In the data rows, zero lies at 4.5, halfway between 4 and 5.
Some points:
[0 4 5 7 6 7 5 4 4 3 3 4 4 5 5 6 6 4 4 5 5 4 5 2 4 4 3 4 6 5 2 4 7 2 4 2 1
 5 5 5 2 7 5 6 8 5 5 7 6 5 8 6 3 7 3 5 7 4]
[4 4 3 3 4 3 3 1 9 6 3 7 6 3 1 2 5 5 4 3 4 3 4 6 4 4 3 3 3 5 6 3 6 1 3 5 5
 1 4 6 5 4 3 5 2 5 5 5 3 6 4 4 5 4 6 0 5 3]
[2 5 6 6 5 3 9 5 1 2 5 5 6 5 4 7 4 6 5 3 3 5 5 3 6 8 7 2 5 5 5 1 3 5 6 2 5
 3 4 3 5 4 3 6 5 3 6 5 5 4 6 4 1 2 4 7 5 8]
[8 6 4 4 2 2 5 3 6 4 5 8 4 4 7 4 6 4 4 3 4 7 6 3 5 6 5 4 4 5 7 7 8 4 5 5 6
 7 6 3 5 4 6 6 3 4 5 4 5 5 5 5 0 4 6 5 5 4]
[2 7 3 0 6 3 4 1 7 7 5 8 3 4 4 3 6 7 5 5 7 4 1 4 5 0 4 4 1 6 3 5 4 2 4 6 5
 4 4 5 5 5 6 9 4 5 4 4 0 3 6 4 4 4 4 5 5 3]
[5 3 5 7 6 5 8 6 5 9 2 1 3 4 7 3 4 6 4 3 4 5 7 4 5 4 1 4 6 5 4 7 5 4 3 6 4
 5 5 8 4 6 2 7 5 5 1 5 4 7 1 2 4 4 6 6 2 5]
[3 2 3 5 3 5 2 2 3 5 4 7 5 5 4 6 6 5 1 5 5 6 6 3 0 5 5 3 5 7 5 6 1 0 7 5 6
 3 7 5 3 5 3 2 4 4 2 3 5 5 3 6 4 1 4 5 5 4]
[7 4 4 5 1 5 3 4 3 4 3 3 4 6 4 3 5 3 3 6 9 5 3 6 2 5 2 6 6 4 5 4 4 5 7 7 2
 2 6 5 3 6 5 3 5 7 7 4 6 3 6 6 5 3 5 3 6 7]
[5 7 2 5 6 6 6 7 3 5 2 3 6 5 5 2 7 5 5 2 3 6 4 5 4 5 4 7 4 7 4 5 6 4 1 5 5
 9 6 6 4 6 4 3 3 7 4 8 6 6 3 4 5 4 6 7 2 6]
[4 4 7 1 4 6 2 4 3 5 6 2 8 3 4 6 2 7 4 5 3 3 4 6 3 5 3 3 2 4 2 3 6 5 5 5 5
 5 2 5 5 8 5 5 3 4 6 3 8 7 6 8 7 4 2 2 3 6]
[4 3 4 3 7 3 3 7 4 1 5 4 6 6 4 6 5 7 4 3 3 3 7 4 7 2 6 5 6 3 2 4 5 5 4 5 1
 3 4 1 3 4 3 5 7 4 8 3 5 5 2 6 5 4 4 5 4 3]
[5 5 4 6 6 3 5 5 5 6 6 7 6 3 5 7 5 3 6 8 7 4 5 5 6 7 8 5 4 4 3 5 4 5 5 3 5
 1 4 6 7 6 4 6 5 5 5 5 3 5 3 5 6 4 4 8 7 2]
[7 4 2 4 6 4 7 2 6 7 6 4 3 7 5 3 7 6 3 6 5 5 5 4 5 3 2 2 3 5 5 6 5 5 0 7 3
 4 0 5 5 3 6 4 4 5 3 3 3 7 6 6 6 3 4 3 7 4]
[6 5 6 2 5 7 3 3 3 3 5 3 6 5 2 3 5 6 6 6 5 3 3 4 2 5 3 1 4 2 4 7 2 4 5 6 4
 5 6 0 4 6 5 5 6 4 4 7 6 6 5 5 8 6 4 3 3 9]
[7 5 6 5 5 4 3 4 5 4 4 4 5 6 3 4 2 3 8 4 2 3 2 3 0 3 7 3 3 2 3 8 4 6 2 6 2
 5 2 8 9 3 2 8 5 3 2 5 6 2 6 4 5 2 1 5 3 4]
[6 4 6 2 1 5 8 3 5 3 7 6 3 5 6 6 7 4 4 1 1 4 5 6 6 6 7 8 6 6 6 4 4 3 2 5 4
 2 7 3 9 4 4 4 3 7 7 3 5 5 5 6 3 6 3 3 4 2]
[6 4 3 6 4 9 5 5 5 4 6 2 5 8 6 3 2 5 5 2 4 7 2 6 5 0 6 7 2 4 5 4 4 6 8 2 5
 4 4 4 5 1 2 6 3 6 5 0 4 3 5 6 7 7 6 3 8 2]
[1 3 4 4 1 3 5 6 1 3 3 6 5 3 6 2 3 4 4 4 5 3 4 1 5 3 5 3 6 0 3 2 5 4 5 3 2
 7 5 4 5 5 5 5 6 5 2 6 2 4 7 3 6 5 5 7 5 5]
[4 7 5 6 6 3 4 6 4 1 7 5 5 7 4 6 5 5 5 2 4 2 2 0 7 4 2 5 6 5 3 2 6 5 4 6 5
 4 6 4 1 6 6 6 4 3 3 8 5 4 3 4 3 8 6 6 4 6]
[4 6 4 3 4 6 6 6 4 3 4 4 5 5 4 6 4 6 5 5 6 2 4 7 4 5 3 5 6 3 3 7 4 7 2 3 5
 5 4 2 4 3 4 6 3 2 3 4 9 4 4 2 4 3 5 1 7 6]
[7 3 3 2 3 5 4 6 3 4 5 3 5 5 4 1 3 4 6 6 4 4 6 6 4 5 5 8 3 4 8 4 3 5 7 3 2
 5 7 5 1 3 4 2 4 2 3 4 4 5 6 4 5 7 4 5 6 4]
[5 7 4 4 5 4 2 4 5 5 5 0 5 4 4 6 4 3 4 5 6 4 4 4 0 6 4 4 5 2 4 4 4 4 9 6 3
 4 3 3 5 4 5 4 4 4 1 5 6 3 5 7 5 4 2 4 5 5]
[4 2 4 5 7 5 3 8 6 5 3 3 3 6 3 6 6 4 4 6 4 0 5 6 6 9 7 1 9 9 6 4 2 4 4 2 7
 3 6 6 5 5 3 3 6 3 7 3 5 7 4 9 4 4 7 2 3 4]
[6 5 4 5 7 5 5 2 6 3 8 5 4 7 3 5 4 0 3 4 5 5 1 8 6 3 7 2 5 2 2 3 3 6 5 4 8
 6 5 2 5 6 5 6 7 5 5 3 6 7 4 4 3 4 3 3 6 2]
[4 3 5 5 4 5 5 5 7 6 7 7 3 3 7 6 5 7 4 4 5 6 6 5 5 8 6 6 6 3 4 7 6 1 5 8 8
 6 5 6 4 4 8 4 3 8 6 3 2 6 4 1 3 6 5 6 2 6]
[4 1 4 5 2 5 7 7 1 3 4 6 7 2 1 7 6 2 3 2 2 4 6 4 7 4 5 6 8 3 5 5 6 7 3 6 5
 4 3 4 5 1 2 4 7 3 3 7 4 3 4 4 7 3 6 4 6 3]
[5 4 4 3 5 1 4 4 4 6 5 4 5 4 5 2 4 3 5 5 2 4 6 3 3 4 1 5 5 6 3 8 1 2 5 4 3
 7 4 4 8 4 3 2 2 5 4 3 0 3 4 4 6 1 6 4 6 5]
[2 6 7 5 5 4 4 2 5 3 4 6 6 5 5 4 6 7 6 5 4 5 5 1 9 4 2 4 3 4 5 4 7 6 5 2 2
 4 4 7 3 3 6 6 6 6 5 5 4 4 2 3 5 1 2 6 7 6]
[2 4 5 5 7 4 5 5 4 8 4 6 4 7 4 5 5 2 5 4 7 2 5 6 5 5 6 3 5 6 4 4 5 8 4 6 7
 4 8 7 5 7 4 3 5 5 6 6 4 4 4 6 5 5 4 3 3 6]
[6 5 6 5 8 4 4 3 6 7 7 6 6 1 6 4 5 5 2 8 4 4 3 4 6 3 4 5 6 3 3 3 3 7 4 6 9
 3 4 6 6 4 5 5 5 2 6 6 4 5 7 5 3 7 3 5 3 5]
[8 2 3 6 5 2 5 2 5 6 2 6 2 2 9 5 5 5 7 3 2 5 5 4 5 6 7 2 6 5 6 3 4 3 6 7 7
 7 5 4 3 4 7 5 4 5 8 3 5 6 3 6 3 6 6 6 5 5]
[3 4 3 6 5 6 5 6 5 6 6 5 3 2 3 4 3 3 4 5 5 6 2 6 7 7 8 4 3 8 3 3 6 6 3 4 4
 3 3 5 6 5 6 5 6 3 5 5 8 4 1 2 2 3 7 4 4 4]
[6 2 8 9 5 6 3 8 5 3 4 0 4 1 5 4 2 6 6 5 5 7 4 7 3 7 6 3 6 6 8 7 4 9 6 5 4
 2 6 3 3 6 5 0 5 3 4 5 3 6 5 3 2 5 6 4 2 0]
[5 5 6 3 7 3 1 2 3 2 9 5 3 3 4 4 6 2 2 8 7 4 4 7 3 0 4 6 0 3 7 5 4 3 5 4 3
 5 5 4 5 6 6 5 3 9 5 3 5 3 5 4 5 5 3 6 4 6]
[3 8 4 6 1 2 3 5 3 6 4 8 2 6 3 3 7 6 5 3 3 3 8 4 4 4 4 6 1 3 6 3 6 2 5 4 7
 5 7 2 4 7 8 4 5 5 5 5 4 0 6 4 3 6 5 6 2 5]
[5 5 3 3 5 9 5 5 6 3 2 4 3 5 5 8 2 5 4 8 6 4 3 5 5 1 3 8 3 7 4 2 5 6 6 7 4
 6 6 1 4 3 5 4 5 5 5 3 3 8 6 4 6 7 1 3 4 4]
[2 3 5 5 1 5 6 7 7 2 1 2 4 6 5 4 2 2 5 5 7 7 6 7 7 8 4 3 4 6 5 3 6 6 3 5 4
 6 4 6 5 3 5 4 2 5 4 5 5 1 3 2 7 6 5 2 6 5]
[3 4 6 4 6 4 4 1 4 2 9 5 5 3 7 3 8 4 8 6 4 5 6 2 4 3 3 5 6 2 5 3 5 3 5 4 6
 4 4 3 3 6 4 2 4 2 6 3 6 1 7 5 2 4 7 5 1 4]
[6 5 4 5 5 4 5 6 2 5 4 4 7 4 4 7 4 6 5 2 5 8 6 6 3 6 4 5 9 7 6 2 3 3 3 3 6
 8 3 7 4 4 4 3 5 5 3 4 5 5 4 3 5 3 7 3 2 2]
[4 4 7 7 3 3 4 3 3 7 4 7 6 6 1 5 9 6 6 7 5 5 4 1 5 6 5 7 2 4 4 7 7 4 7 1 1
 4 4 4 6 3 4 6 6 5 6 6 5 4 2 5 1 4 5 7 3 3]
[1 6 4 4 4 3 3 7 4 4 2 7 2 4 3 5 2 5 2 1 4 7 6 1 7 4 4 5 5 2 5 4 5 5 2 2 3
 7 1 4 6 2 3 4 4 7 3 8 3 4 7 5 6 6 4 4 5 5]
[4 6 7 5 5 6 5 7 6 5 3 4 5 5 7 4 1 2 4 5 3 4 3 7 3 5 4 5 5 4 5 6 5 4 3 4 5
 3 0 4 3 3 6 4 5 1 3 4 4 5 0 5 4 5 4 6 6 5]
[7 5 5 3 3 2 8 7 4 4 4 1 5 4 3 5 3 2 6 7 4 7 4 4 2 4 5 4 4 2 5 6 3 3 5 4 4
 4 5 5 2 5 4 3 3 4 4 7 5 4 5 5 6 2 3 3 6 5]
[6 7 4 4 2 7 6 4 8 5 4 3 4 4 6 4 4 4 4 4 7 7 7 4 4 2 5 6 1 5 5 5 5 9 3 4 3
 5 4 6 4 3 5 4 4 3 5 3 3 5 5 2 7 7 5 6 4 5]
These points spread out most along one direction. Take the direction at right angles to it along which they spread out most. Then take the direction at right angles to both along which they spread out most. Go by this last direction. For each point below, how far along it does it lie, from 0 to 99? The average is 50, and the first point in the table lies past the average. One standard deviation of the points above along it is 16.
[4 7 5 6 6 3 4 6 4 1 7 5 5 7 4 6 5 5 5 2 4 2 2 0 7 4 2 5 6 5 3 2 6 5 4 6 5
 4 6 4 1 6 6 6 4 3 3 8 5 4 3 4 3 8 6 6 4 6] 68
[8 2 3 6 5 2 5 2 5 6 2 6 2 2 9 5 5 5 7 3 2 5 5 4 5 6 7 2 6 5 6 3 4 3 6 7 7
 7 5 4 3 4 7 5 4 5 8 3 5 6 3 6 3 6 6 6 5 5] 24
[3 8 4 6 1 2 3 5 3 6 4 8 2 6 3 3 7 6 5 3 3 3 8 4 4 4 4 6 1 3 6 3 6 2 5 4 7
 5 7 2 4 7 8 4 5 5 5 5 4 0 6 4 3 6 5 6 2 5] 53
[5 4 4 3 5 1 4 4 4 6 5 4 5 4 5 2 4 3 5 5 2 4 6 3 3 4 1 5 5 6 3 8 1 2 5 4 3
 7 4 4 8 4 3 2 2 5 4 3 0 3 4 4 6 1 6 4 6 5] 51
[5 7 4 4 5 4 2 4 5 5 5 0 5 4 4 6 4 3 4 5 6 4 4 4 0 6 4 4 5 2 4 4 4 4 9 6 3
 4 3 3 5 4 5 4 4 4 1 5 6 3 5 7 5 4 2 4 5 5] 50
[4 1 4 5 2 5 7 7 1 3 4 6 7 2 1 7 6 2 3 2 2 4 6 4 7 4 5 6 8 3 5 5 6 7 3 6 5
 4 3 4 5 1 2 4 7 3 3 7 4 3 4 4 7 3 6 4 6 3] 80
[6 5 4 5 7 5 5 2 6 3 8 5 4 7 3 5 4 0 3 4 5 5 1 8 6 3 7 2 5 2 2 3 3 6 5 4 8
 6 5 2 5 6 5 6 7 5 5 3 6 7 4 4 3 4 3 3 6 2] 28
[4 4 7 1 4 6 2 4 3 5 6 2 8 3 4 6 2 7 4 5 3 3 4 6 3 5 3 3 2 4 2 3 6 5 5 5 5
 5 2 5 5 8 5 5 3 4 6 3 8 7 6 8 7 4 2 2 3 6] 42
[3 2 3 5 3 5 2 2 3 5 4 7 5 5 4 6 6 5 1 5 5 6 6 3 0 5 5 3 5 7 5 6 1 0 7 5 6
 3 7 5 3 5 3 2 4 4 2 3 5 5 3 6 4 1 4 5 5 4] 33
[1 3 4 4 1 3 5 6 1 3 3 6 5 3 6 2 3 4 4 4 5 3 4 1 5 3 5 3 6 0 3 2 5 4 5 3 2
 7 5 4 5 5 5 5 6 5 2 6 2 4 7 3 6 5 5 7 5 5] 86
[5 5 6 3 7 3 1 2 3 2 9 5 3 3 4 4 6 2 2 8 7 4 4 7 3 0 4 6 0 3 7 5 4 3 5 4 3
 5 5 4 5 6 6 5 3 9 5 3 5 3 5 4 5 5 3 6 4 6] 34
[4 4 3 3 4 3 3 1 9 6 3 7 6 3 1 2 5 5 4 3 4 3 4 6 4 4 3 3 3 5 6 3 6 1 3 5 5
 1 4 6 5 4 3 5 2 5 5 5 3 6 4 4 5 4 6 0 5 3] 35
[7 5 5 3 3 2 8 7 4 4 4 1 5 4 3 5 3 2 6 7 4 7 4 4 2 4 5 4 4 2 5 6 3 3 5 4 4
 4 5 5 2 5 4 3 3 4 4 7 5 4 5 5 6 2 3 3 6 5] 58
